[[131 128 126 124 128 128 127 132 132]
 [153 131 138 126 119 116 123 124 132]
 [127 130 128 130 126 129 128 129 124]
 [124 131 130 132 125 129 128 127 123]
 [126 129 129 130 128 129 127 126 124]
 [129 127 129 127 127 128 130 127 127]
 [132 123 125 125 130 129 129 128 131]
 [123 129 131 130 128 129 128 126 124]
 [122 132 129 134 127 130 128 125 120]
 [132 125 128 124 129 127 128 129 132]
 [129 127 122 128 132 132 130 128 131]
 [135 126 129 127 125 125 127 128 130]
 [116 120 140 120 129 120 131 134 137]
 [132 125 128 124 129 127 128 128 131]
 [132 120 114 124 134 135 132 128 133]
 [110 123 141 118 131 119 130 143 139]]
Counting starts at 1.
What is the top entry of the column that holds the smallest entry?
A: 131
What is the entry in the bottom-left corner?
A: 110
The entry at row 1, column 2: 128
The entry at row 3, column 2 -> 130
What is the entry in row 1 and column 3?
A: 126
The entry directly below 137 -> 131
What is the entry in row 3 and column 1?
A: 127
What is the entry in row 3 and column 3?
A: 128
What is the entry in row 2 and column 3?
A: 138
The entry just left of 114 -> 120
What is the entry in the top-right corner?
A: 132
What is the maximum?
A: 153
The entry in row 2 and column 2: 131
What is the entry just right of 118?
A: 131
What is the bottom-right entry?
A: 139

[[117 129 137 128 130 122 131 130 126 123 128 128 129]
 [134 130 125 127 130 126 132 129 127 134 125 130 128]
 [156 127 112 126 130 136 119 127 128 138 127 129 129]
 [145 128 119 127 128 132 126 125 128 133 128 127 129]
 [138 127 120 127 128 107 145 127 129 131 133 127 128]
 [100 129 143 132 128 125 131 131 129 120 127 128 128]
 [132 125 122 128 128 132 127 123 129 130 128 129 128]
 [134 129 123 126 128 134 125 128 127 128 129 128 128]
 [138 127 120 127 127 105 143 125 128 131 131 129 128]
 [149 127 118 127 130 119 136 127 128 130 128 126 128]]
Indices start at 1.
The bottom entry of the column that holds the largest entry: 149
Find the entry in the top-right corner.
129
The entry in row 3 and column 1 -> 156
Find the entry directly above the largest entry.
134
Find the bottom-right entry.
128
Find the top entry of the column that holds the smallest entry.
117
Find the entry just right of the largest entry.
127
Find the entry directly above the smallest entry.
138
The entry directly below the smallest entry is 132
Find the entry just right of the smallest entry.
129
Find the entry at row 1, column 3.
137
Find the entry directly below the largest entry.
145
Find the entry just right of 112.
126

m =
[[140 116 113 117 148 108]
 [128 127 131 118 128 128]
 [123 136 150 112 130 125]
 [128 136 151 113 131 128]
 [112 134 125 129 107 107]]
Rows and columns are numbered from 1.
The entry directly below 151 is 125
Find the entry at row 3, column 1.
Answer: 123
The entry in row 1 and column 3 is 113
Find the entry in the top-right corner.
Answer: 108
The entry in row 1 and column 2: 116
The entry in the bottom-left corner: 112
The entry directly below 123 is 128
Find the entry in the bottom-right corner.
Answer: 107
The entry directly below 140 is 128
Find the entry just left of the largest entry.
Answer: 136
Find the top-left entry.
Answer: 140

arr =
152,151,143,143,138,149,147,138,130,123,145,126,137
118,125,131,136,119,136,121,127,121,131,120,130,131
122,126,131,135,107,136,118,141,110,129,114,144,138
Indices start at 1.
What is the entry directly below the largest entry? 118
The top-right entry is 137
The top-left entry: 152
What is the minimum? 107
The entry in the bottom-left corner is 122
What is the entry just left of 144? 114
What is the entry in row 1 and column 2? 151
The top entry of the column that holds the smallest entry: 138
The entry directly above the centre entry -> 147
The entry just right of 110 is 129
The entry in row 2 and column 3 is 131
What is the centre entry? 121
